In the data rows, the value 128 means zero.
Here are some rows, each followed by its group. Groups can overlap.
[129 156 142 113 155 162 123 144 122 121 126 156 124 160 128 142 140 151
 161 128 127 151 125 148 129 127 171 169 120 126 137 118 205 103 115 129
 103 157 161 122 130 110 140 138 101 137 123 150] L
[ 82 142 143  73 129  52  95 155 125 114 116 125 133 151  69 103  92 120
 146 128 156  65 142 153 204 118 103 153 163  89 174 139  83 167 174  41
 124 113  61 155 123 130 122 171 172 157 141 192] D
[138  93 147 155 112 139 136 173 114 122 124 114 111 120 135 135 140 165
 135  62 113  96 185 116  92 120 145  75 104 115 147 166 167 110 142 145
 105  96 112 142  98 162 107 171 142 121 199 147] K
[131 148 110 139 162 115 117 115  84  87 156 108 122 152 128 121 135 135
 127 120 151 120 149 131 110 106 156 141 122 118 132 163 159 149 149 134
 111 133 142 156 152 123 154 137 128 132 149 139] V
[104 173  53 161 139 156 168 169 177 185 150 100 106 149 144 164 118 140
 130 110 118 116  83 121 112 100 170 141 142 150  86 117 145  89  91 181
 129 162 179 118 110 131 143 117 122 110 118  90] G
[115 121 114 140 100 124 151 159 169 158 114 114 128 117 116 126 110 109
 102 100 107 108 120 103 142 120 100  98 123 127  98 135  93 143 148 135
 148 118 101 117 102 140 143 127 140 115 143  88] I
[137 193 116 160 154 102 129 119  79  76 151  83 108 180  96 117 139 103
 165  94 138 122 173 101 142 127 195 149 115  99 110 142 141 138 121  94
  70 145 169 165 136 152 141  84 104 159 115 188] U
[146  60 135 164  98 128 169 127 144 154  89 140 168  79 166 131 144 141
  88 133 115 117 123 170 109 142  70  59 111 158 152 135  77 136 128 125
 166  97  84 111 125 174 138 132 143 110 137  91] T
[122 113 126 140 107  90 128 107  94 107 174  77 104 148  97 116 105 133
 126  90 124  88 188 122 107  75 153  91 125 103 134 197 162  97 162 137
 124  89  91 184 126 114 101 185 163 146 203 155] K
[163 103 168 126 130 141 109  88 104 107  75 157 138  71 146 146 151 120
 153 165 135 152 146 104 140 164 149 139  88 123 145  77 153 116  73 100
  82  79 158 103 145 148 132  71 114 137 101 148] U
[110 175 121 183 152 107 176 187 108 105 135 100 143 148 144 169 142 149
 171  87 139 104 113 153 132 123 184 134 125  96 156 162 144 125 102 108
  55 147 175 178 154 148 146  83 116 141 129 129] V
[124 163 108 114 133 108 133 120 145 153 138 103 105 126 116 126 122 112
 113 116 130 110 125 112 131 117 152 151 117 137 104 134 107 140 116 122
 112 124 147 107 123 134 135 106 110 108 123 117] I
[159 143  95 127  87  48 127 153 119  85 138  82 125 203 118 121 169 140
 155  17 149  94 190  64  99 141 182 138 112 115 109 215 128 164 113  95
 167  90  93 150 123 173 135 135 151 142 167 190] M
[ 93  82 188 149 138 110 140 111 116 108 106 146 164  89 122 117 144 138
 149 146 139 118 119 191 146 112 106 112 155  87 152 143 156  91 161 128
 115  88  86 131 126  77 111 154 188 122 159 125] V
[140 127 108 131 100 166 129 146 165 140 134  95 123 120 136 111 113 139
 127  92  99 143 134 108  90 117 127  85 152 138 111 138 114 124 157 207
 182 123 121 153 103 148 111 172 132 146 148 113] G
[203  68 177 132 124 187 166  72 117 118  59 208 172  57 187 151 190 134
 120 165 113 205 124 131  89 192 123 140  81 165 131  61 125 134  50 120
 117 112 167  52 138 154 143  44 106 107  67  64] T
[107  94 137 156 117 172 144 187 182 186  81 156 143  68 138 100  94 112
 116 141  93 133  85 155 127  82  66  53 118 134 152 112  92 127 132 144
 112 110 110  89 124 154 134 109 126 118 132  75] T
[138 170 100 153  85 155 141 155 142 120 143 103 125 145 136 125 102 101
 132  81 104 133 137 132 120 120 116  94 131 139 100 117 133 121 162 168
 173 138 114 156 120 152 122 151 124 140 149 134] G
[147  87 130 150 123 178 156 119 152 159  91 157 154  79 158 142 157 126
  97 176 132 163  68 146 106 135  86 111 105 183 124  88 101 120  90 147
 132 134 148  63 139 133 157  80  91  88  79  57] T
[134 105 139 135 123 109  85  76  81 125 159  86 104 108 100  96 106  99
 112 127 109 139 161 103 126  68 110 121 139 116 158 142 100 183 158 124
 126 108  94 155 138 108 125 128 159 139 157 134] U
[180 127 170 158 154  98 146  84  56  55 105 127 139 143 145 160 177 153
 145  88 141 137 188 156  98 118 176 129  86 140 172 174 157 175 128  83
 106 122 117 141 157 155 141 126 124 153 140 172] V
[160 121 150 115 123 145 134  82  99 103 151 121 123 133 123 151 151 146
 124 113 124 128 178 121  83 133 163 150  96 138 136 141 159 122 125 130
 122 121 132 112 122 119 117 146 124 132 151 136] L
[155 103 115 101 101 149 136  90 153 164  97 154 136  98 126 109 130 109
  86 159 133 158 105 100 130 183 120 150 130 141  86  74  86 107  92 114
 173 128 130  81 107 139 129  99 129 128  82 115] I
[142 124 158 133 144  74 130 133  97  98  99 136 134 118 130 126 162 142
 150 128 165 103 164 125 149 174 158 145  99 103 162 153 104 175 102  50
  88 117 128 135 139 175 154  87 123 148  96 164] U
[140 138  74 137 135 143 102 113 165 149 110 132 113 150 127 103 136 136
 134 129 143 132 102  67 119 119 162 169 131 138  69 139 166 123  89 149
 131 113 152  87 143 118 133 118 114 129 114 129] M
[104 145 129  68 117  97  83  79 123 125 149 121 123 156  74 122  72  99
 132 150 147 125 146 123 163 115 117 169 163 100 149  97  91 112 177  99
 145 139  82 149 145  86  96 169 164 142 136 177] D
[ 71 197  89  83 103  97 106 126 121 151 178 104 103 190  71 138  60  97
 127 145 144  83 106 132 183 119 123 182 161 115 119 100 105 121 163  90
 120 158 118 159 116 103 133 146 127 140 112 168] D
[134 122 170 100 180 193 111 157 160 128 102 186 154 103 170 135 162 151
 167 161 131 166 102 143 124 175 143 164 131 104 160  82 177  82 110 149
  96 140 166  86 111 109  93 136 128 126  93 128] L
[114 123 184 133 204 125 126 143 126  98  88 173 161  99 152 131 182 158
 148 174 158 136  83 152 138 153  94 134 127 114 131 139 138 128 107 112
 103 146 154 107 148  86 153 110 126 108 100  98] V
[110 163  86 158 163  98 114 160 114 130 146 109 135 117 149 132 131 111
 118 139 155  92 124 110 161 128 134 142 142 103 125 107 115 147 145 102
 108 155 153 169 126 149 142 111 110 131 107 138] U
[108 155 116 102 111 142 137 160 179 166 117 116 129 113 129 124 109 113
 124 131 109 118  87 133 144 117 115 101 138 140 120 126 103 127 109 159
 143 139 142 101 122 146 135 114 104 128 117  96] I
[ 60 169  54 150 107  72 134 141 167 156 193  61 126 164 108 107  85  86
 110 109 147  74  86 108 154  67 108 131 171 134  80 164 121 111 174 165
 178 131 103 181 129  69 120 176 168 113 186 114] M
[137 153  71 152 134 161 119 192 154 128 137 123 104 156 144 103 125 117
 137  86 125 151 110  67 120 146 148 135 129 142  82 103 153 128 100 167
 140 139 173 142 134 165 133 110  95 122 127 131] G
[183 144  71 136 100 139 130 145 129 123 142 112  90 151 129 115 133 114
 113  93 114 142 149  77  97 137 170 119  99 147  75 138 131 130  94 141
 157 137 153 123 136 174 141 104  77 134 131 128] G
[130 114 124 117 118 183 103 146 156 152 150 121  86 121 121  95 110 131
 120 122  84 153 145 119  95 105 123  91 125 125 120 135 137 107 156 197
 157 127 127 117  85 122  90 183 124 131 164 131] K
[119 114 124 147 139 132  90 117 126 112 134 133 125 101 129 111 130 111
 121 166 133 148 118 107 143 150  91 134 139 122 118 104 131 139 110 139
 140 128 138 137 127 114 126 112 112 120 119 143] U
[152  99 154 105  94 143 128  86  87  94 127 131 122 150 116 115 115 138
 124 115 110 170 177 143 102 112 145 114 133 137 144 134 177 133 160 136
 137  95  96 139 129 124 125 161 129 145 166 168] L
[155 177 102 135 120 119 175 152 104 146 154 115  76 193 126 180 134 167
 143  98 137 110 140 107 121 102 212 167  84 136  93 153 156 115 103 120
  69 138 181 133 146 140 152 105  92 120 130 152] P
[ 82  69 159 110 106 161 133 144 158 167 136 146 133  89 137 133  93 145
 109 147 109 105 124 163 105 117  82  85 136 119 148 128 142  72 183 169
 129 103  82 109  86  92  85 194 170 116 186  84] L
[144 131 114 210 102 108 201  88  86 118 122 104 151 143 146 154 157 121
 110 102 145 119 127 146 106 120 124 107  67 161 102 144 135 118  74  97
 110 134 147 132 140 148 147  87  91 109 135 102] T
[ 70  73 163 132  96 164 167 156 180 190  93 154 146  46 137 106  96 122
  81 187 101 101  72 202 164  95  55  62 128 131 138 104  94  79 149 160
 136  97  88 110 106 131 100 150 143 117 142  63] T
[112 119 168  44 146 154  88 124 161 124  85 192 152 105 111 107  98 119
 140 214 129 163  97 179 195 173  88 170 180 114 163  54  98 117 137 108
 159 133 110 107 117  91  95 142 136 152  54 165] D
[ 80 134  79 154 109 161 110 153 152 163 191 111  95 142 123 128  72 127
 117 132 126 111 104 102 134  81 132 116 145 120  88 143 181  72 133 192
 110 120 145 160 114  81 102 169 129 116 173 112] L
[163 113 158 125 109 157 138 117 142 108 122 125 122 111 137 111 147 118
 125  94  91 176 148 106 100 166 108  89 129 127 114 109 127 124 135 166
 160 119 129 108 117 131 114 139 114 143 144 132] G
[188 131 129 144 148  97  95  99  73  55 102 121 122 151 128 130 205 136
 147  95 154 149 178  83  97 144 159 161  84 125 118 164 149 194  77  69
 123 139 137 133 150 159 164  92 106 149 119 183] U
[141 113 176  86 129 108 120 102  87 109 120 123 121 119 114 139 161 168
 132 121 139 147 141 153 138 153 173 166 142 113 155 153 123 150  96  96
 118 119 132 126 127 161 135 104 161 150 109 158] U
[130 139 116 109 136 154 139 125 142 162 106 152 125 146 127 143 123 161
 119 165 126 144  83 162 138 118 142 164 125 177 118 109 146 124  93 137
 119 130 151  78 152 121 150 112 100 135  97 113] P
[ 94 139 162 168 145 132 173 141 106  98 137 108 160 107 140 122 120 122
 164 132 120 130 101 195 133  73 133 102 174 100 162 133 167  84 160 161
  82 112 131 179 151 101 131 141 160 136 156 106] V
[112 123 164 114 129 134 118 113 131 113 133 124 127 112 118 130 120 126
 123 135 128 134 116 153 152 123 105 118 146 110 159 131 113 137 153 144
 124 128 110 131 123  94 126 127 153 130 116 125] U
[206 102 141 150 158 155 112  96  84 102  72 153 112 114 153 139 195 137
 105 111 137 158 158  78  77 178 131 136  39 167 114 136 109 196  71  99
 118 143 159  75 153 176 172  63  56 104 103 112] T
[127 120 165 145 133 114 163 148  96  87 120 158 148 133 149 142 150 138
 168  98 135 103 148 184 144 118 142  99 120  93 171 163 160 102 125 104
  70  83 120 143 135 131 116 127 150 134 156 157] V
[154 145  93 107 118 125 128 117 163 146 122 116 105 155 142 140 137 127
 130 114 138 137 132  73 119 182 165 168 103 150  79 130 114 131  70 130
 140 125 160 101 123 164 122  80 106 124  86 129] M
[130 146 110 109 112 146 130 158 136 147 162  98  99 144 133 140 107 133
 111 143 111 114 135 120 108 137 141 107 126 137 139 116 134 114 139 161
 138 158 144 141 101 161 103 155  95 131 149 134] K
[144 105 121 123 125 127 118 129 178 150  63 165 159 107 149 132 154 161
 109 137 147 130 100 142 126 160 103 135 115 170 140 115  76 150 105  93
 180 138 114  54 138 166 150 113 130 137  65 110] I
[112 104 136  86 130 131  94 167 158 167  90 122 136  90 129  89 133 127
 101 137 117 129  90 164 163 132  90 114 173 124 140 115  60 151 145 129
 170 133  96 110 125 150 130 144 147 137 111 109] I
[157  90 197 144 146 124 163 106  96  67  82 136 169 107 152 100 178 165
 160  93 122 148 157 184 102 143 118  92 124 146 167 160 147 157 156 116
 177 107  85 115 157 147 139 153 145 156 150 139] V
[142  87 130  98 120 116 127 120 146 135 114 124 130 102 129 125 135 123
 107 127 132 123 139 110 119 136  95 116 137 146 137 142  74 153 132 120
 171 120  88 108 117 132 126 136 160 106 118 104] I
[184 106 153 118 157 117  99 102 126  68  57 164 160  89 142 111 202 122
 154 138 147 156 150  96 119 206 136 133 116 118 122 115 113 137  75 104
 137 131 142  90 147 162 128  87 120 125  68 154] M
[167 167 124 162 152 103 115  97  63  63 152 125 109 164 121 141 158 118
 161 109 135 164 169  85 107 133 188 164  91 120 108 138 173 152 113 105
  66 151 181 163 166 128 161  84  99 120 111 157] U
[167  65 176 138 120 140 159 115 126 108  83 158 165  87 158 143 187 173
 106 135 119 158 140 162  89 174  91  93  98 150 128 118 106 126 106 130
 158 124 121  78 125 154 131 114 118 103 114 101] T
[ 99 151 108 150 126 134 140 140 126 129 179 104 120 132 123 137 105  91
 124 129 124 106 136 106 141 119 128 120 123 110 100 147 130 103 139 144
  85 141 141 159 123 123 129 129 144 115 153 111] V
[160 152 101 149 133 107 144 119  69 103 177 100  76 198 129 140 139 154
 137  87 151 108 179  76  98 127 194 146  82 139 104 192 191 147 123  95
 102 133 163 166 142 168 144 133  92 119 172 165] L
[123  64 171 153 103 164 138  79 140 164  79 149 159  61 133 126 108 122
  94 150 111 136 116 162 121 105  55  90 101 152 149 113  95 110 124 125
 139 101  86  91 146 108 125 133 146 104 145  83] T
[140 140 155 111 213 156 106 168 146 128 119 144 131 119 149 129 139 155
 154 135 120 154 106 122 100 141 170 158 140 120 150 115 146 110 109 145
  93 164 186 101 139 124 112 107 128 121 103 109] K
[188  99 190 128 188 128 123 144  97  54  90 171 159 106 181 136 208 147
 166 104 142 179 153 123  89 206 144 126 113 116 137 127 161 133  87 123
 121 132 152 124 146 143 134  96 122 129  92 133] V
[142 134 134 108 142 201 113 105 112 136 144 170 105 147 126 127 121 128
 147 171 117 183  98 107 135 132 167 174 109 140  96 103 203 108  83 173
  76 141 204 108 118  93 128  94  68 123 110 121] L
[ 75 125 159 129 138 176 138 137 143 151 144 174 133 101 139 109  95 100
 138 183 108 135  94 179 174 114  83 111 136  92 140  85 168  78 166 136
 114 119 125 147 102  77  90 165 132 123 147 116] V
[196  91 158  93 124 112 114  30  85  66  95 127 136  94 117 119 180 111
 105 139 114 181 177 106  77 164 104 125 107 157 128 119  77 199 124 114
 186 120 101  95 164 163 131  97 114 151  99 151] I
[ 96 128 107 202 108 126 193 131 146 170 141 105 151 118 144 148 120 114
  85 125 136 100  86 152 132  89  99  87 125 139 116 114  98 113 129 131
 137 133 114 142 129 136 145 125 142  92 155  72] T
[154 118 139 150 193  99 108 119 100  83 107 154 160 116 154 130 173 138
 164 114 151 120 155  91 105 155 135 148 109 103 149 167 129 167 125  91
 105 131 137 128 156 127 153 105 144 115 128 124] U
[105 136  99 137 131  96 143 138 104 130 154  94 109 159 121 138 146 149
 140 120 157 110 132 122 146  85 203 168 132 108 125 199 170 142  90 122
  92 107 146 152 115 111 151 126 135 127 170 139] V
[131 112 155 106 172 149 125 160 117 120 123 178 130 132 153 123 145 159
 154 131 133 113 142 158 129 117 129 120 127 120 152 156 173 107 142 122
 103 120 110 127 105 119 110 173 140 123 172 145] L
[129 158  61 154 128  71 111 146 116 128 116  96 108 162 113 119 142 136
 126  93 167  72 133  75 162 120 136 152 127 128  93 165 110 189  99  92
 108 150 130 141 122 157 179 109 111 120 133 153] M
[ 61 187  94 195 177  84 138 168 121 132 184  63 111 144 114 133  94 120
 140 121 146  63 117 130 164  68 121  97 160 109 129 146 117 123 162 120
  74 175 142 201 143 120 136 137 142 116 158 132] U
[ 78 153  95 123 117 135 125 145 192 182 173 119 123 140  94 137  64 110
 127 164 117 104  94 100 167 109  85 130 149 116 104  97  98  93 159 152
 138 149 125 131 102  84  95 148 134 128 145 113] P
[126 142 133 179 132  77 135 128  87  79 134 104 141 138 136 132 154 113
 141 120 155 128 146 122 146 143 149 128 135 116 136 160 160 154 103  89
 115 132 131 178 135 126 132 111 113 131 131 161] U
[169 106 124 177 186 159  76 145 108  92  69 187 136  89 177 118 188 129
 139 175 171 175 121  75 129 191 136 162 106 112 117  77 169 129  47 107
  81 141 198 124 143 151 140  74  85 122  62 151] U
[177 114 168 102 120 169 153 118 157 127  93 176 163 114 161 143 164 155
 138 139 114 189 111 127  91 185 142 143 100 159 128  94 122 135  87 119
 131 115 151  60 152 148 130  85  99 128  71 103] I
[151 101 154 120 116 123 137 117 164 107  67 156 177  98 142 108 132 125
 145 108 122 144 130 153 124 150  98 101 154 135 177 115  69 145 138 108
 166 102  70  93 138 133 139 137 144 144 110 134] I
[ 87 182  99 144 115 138 156 165 109 159 146 119 113 155 112 142 100 112
 134 136 129  99 100 186 158  77 142 138 126 121 137 117 145 114 122 125
  83 144 157 159 117 129 127 113  99 123 138 136] V
[119 158 122 142 170 182 139 198 184 151 117 151 148 137 176 135 134 164
 147 120 126 137  84 139 137 151 107 126 145 136 111  95 145 111 141 161
 164 151 154 129 126 141 142 135 118 136 104 104] G
[172 135 141 159 181 102 132 136  49  52 111 167 115 159 152 143 209 142
 160 106 155 171 175  97 108 176 201 169  74 107 134 168 207 155  59  71
  68 116 188 150 138 144 155  77  92 127 118 176] V
[ 88 152 135  84 146 145  83 126 113 132 152 131  93 134 106  92  81  81
 116 190 116 122 114 149 182 112 101 152 140 114 142  95 124 134 173 115
 108 161 121 157 118  84 105 150 109 130 126 153] D
[176 120 126  87 134 156  88  91 161 144 102 152 144  97 150 141 143 132
 134 141 116 178 124  95  91 186 160 161 125 136 118  72 117 124  93 160
 144 140 155  72 126 129 108 114 132 135  76 121] P
[126  73 197  70 113 150  43 116 123 110 139 157 123  81 105 115 103 126
 114 134  83 158 170 141 112 141  98  90 149  98 182  96 114 123 203 161
 153 104  78 142  79  96  69 203 174 147 166 151] K
[149 150 116 175 126  80 136 107  29  66 171  98  91 177 129 131 151 116
 150  75 154  97 201  96 132 110 187 147  88 108 122 169 185 164 106  74
  58 107 140 185 156 151 142 102 104 140 169 179] V
[147 170 111 145 168  83 123 163 108  92 125 120 120 164 128 132 164 133
 146 109 147 112 146 101 149 172 158 149  94 126 126 166 104 161  89  66
 102 162 173 162 147 182 169  71 103 131 101 155] U
[164 146 128 171 165 104  87 126  87  68 103 142 124 136 147 125 163 131
 166 105 152 140 155  97 121 150 123 140 102 128 141 120 148 160 105  92
 107 138 149 160 170 125 169 100 111 119 130 165] U
[114 180 109 136 161  91 123 156 105 109 112 115 113 154 104 112 125 115
 151 119 141 115 120 145 163 121 120 131 127 101 138 144 117 146 124  97
 112 125 138 154 132 137 143  97 116 139 119 160] U
[185 121 142 133 138  79 102  96  62  66  87 111 128 149 120 115 187 152
 141 101 150 150 192 103 106 159 150 157  94 140 131 159 131 187 100  70
 146 127 114 127 163 150 166 103 125 140 122 178] U
Which 5 groups are nearest to each row below, nearest first, going by the average distance to the group's rows?
[138 156  99 143 137 103 151 137 113 116 145 107 108 164 122 129 124 115
 135 109 139 111 151  85 125 105 146 121 120 142 106 155 119 157 116 106
  99 135 131 144 156 144 139 119 106 123 140 135]: U G M V P
[ 88 132 124 154  86 155 203 131 154 169 147  95 131  99 125 129  80  92
  84 136  91 100 111 179 125  90  95  28 116 136 129 108  84  92 162 143
 124 148 107 131 105 144 101 134 128 102 159  42]: T G I K P
[146 110 142 173 122 151 146 146 132 149  63 159 142 104 145 140 149 147
 115 119 124 125 103 160 124 100 116 112  88 167 128 116 139 140 104 107
 126 122 124  95 152 157 148  97 111 108 134  99]: T I G P U
Which 5 groups are nearest to each row below, nearest first, going by the distance to the centre of the group?
[ 83 117 164 154  96 139 148 157 151 161 130 105 144  86 117 113  94 124
 105 121  83 106  98 186 126  86  49  51 126 141 152 133  68 110 175 145
 127 124  79 132 114 132 114 149 145  93 179  75]: T K I G L
[129  89 153 116 137 169 123 130 133 147 135 165 121 115 142 144 153 187
 130 143 138 144 119 145 108 124 145 145 117 128 141 143 192 108 107 159
 124 125 138  97 103  88 112 170 124 104 150 108]: L K P V G
[ 90 117 141 119 114 119 126 146 124 157 167 132 133 126 122 135 109 132
 130 126 138  93 124 148 134 108 142 135 148 107 154 159 133  98 147 132
 109 114 118 139  98  93 113 168 165 119 155 119]: K L V P D
[100 152 107 130 114 127 146 182 177 163 140  97 130 131 146 131  80 149
 123  91 106  97 116 144 113  98 124  83 182 135 142 123  97 109 167 173
 179 134 109 158 131 164 135 181 135 127 156 121]: G K I P L
[ 66 152 115 142 125 160 162 161 143 176 171 132 114 137 115 154 106 132
 149 160 119 137  83 153 149  56 171 135 131 104 126 129 158  81 119 141
  36 126 190 142 106  86 150  97 129 114 134  91]: P L V G K
Which 4 groups are nearest to each row below, nearest first, going by the average distance to the group's rows?
[118 144  64 165  59 169 164 104 148 195 145 125  91 138 105 153  80  95
  94 169 111 141  79  99 137  71 114 135  76 155  86  97 101 117 103 132
 104 151 164 108 121 103 111  79  84  84 118  79]: P G I T
Which 4 groups are nearest to each row below, nearest first, going by the distance to the group's nearest row?
[114  79 179 125 173 138  93 129 151  86  74 171 185  54 163  93 155 153
 148 185 139 159  89 190 147 151  73 109 177 101 168 101 130 122 143 135
 168 114 102 117 135  95 124 150 173 143 107 127]: V I U D
[133 106 161 140 121 129 137 118 151 141  76 151 180 111 115 125 140 149
 140 112 124 141  96 130 120 136  98 124 114 142 132 124 115 121 116 119
 133 125 106  73 148 120 142  97 125 115 107 110]: I T U P
Which 5 groups are nearest to each row below, nearest first, going by the distance to the group's nearest row?
[ 95 125 165 146 135 115 132 166 157 118 109 129 170  97 147 102 139 149
 145 116 138 104 107 177 133 144  75  82 163 104 156 160 114 113 158 143
 140 131 100 133 107 119 126 160 151 135 136 106]: U V I L T
[154 154  98 122 139 168 109  92 110 115 147 148 104 148 137 151 147  98
 125 177 140 188 104  78 123 164 159 208 107 148  70  77 160 126  41 121
 102 172 207 105 128  97 142  47  60  99  51 118]: L M U P I
Which 4 groups are nearest to each row below, nearest first, going by the distance to the centre of the group?
[184 119 130 130  90  98 113  82 113  99  99 120 139 134 124 122 144 120
 123  68 114 135 197  80 110 145 116 123 114 133 121 131 110 149 136 107
 172 116  78 117 143 160 127 139 165 152 145 169]: M I U K
[117  89 149 104 100 175  97 137 141 117 149 149 120 103 152 110 111 100
 110 160 107 141 150 146 125 145  94  83 128 113 143 104 166  94 167 163
 136 116 112 142  81 109  56 189 124 121 161 128]: K L G I
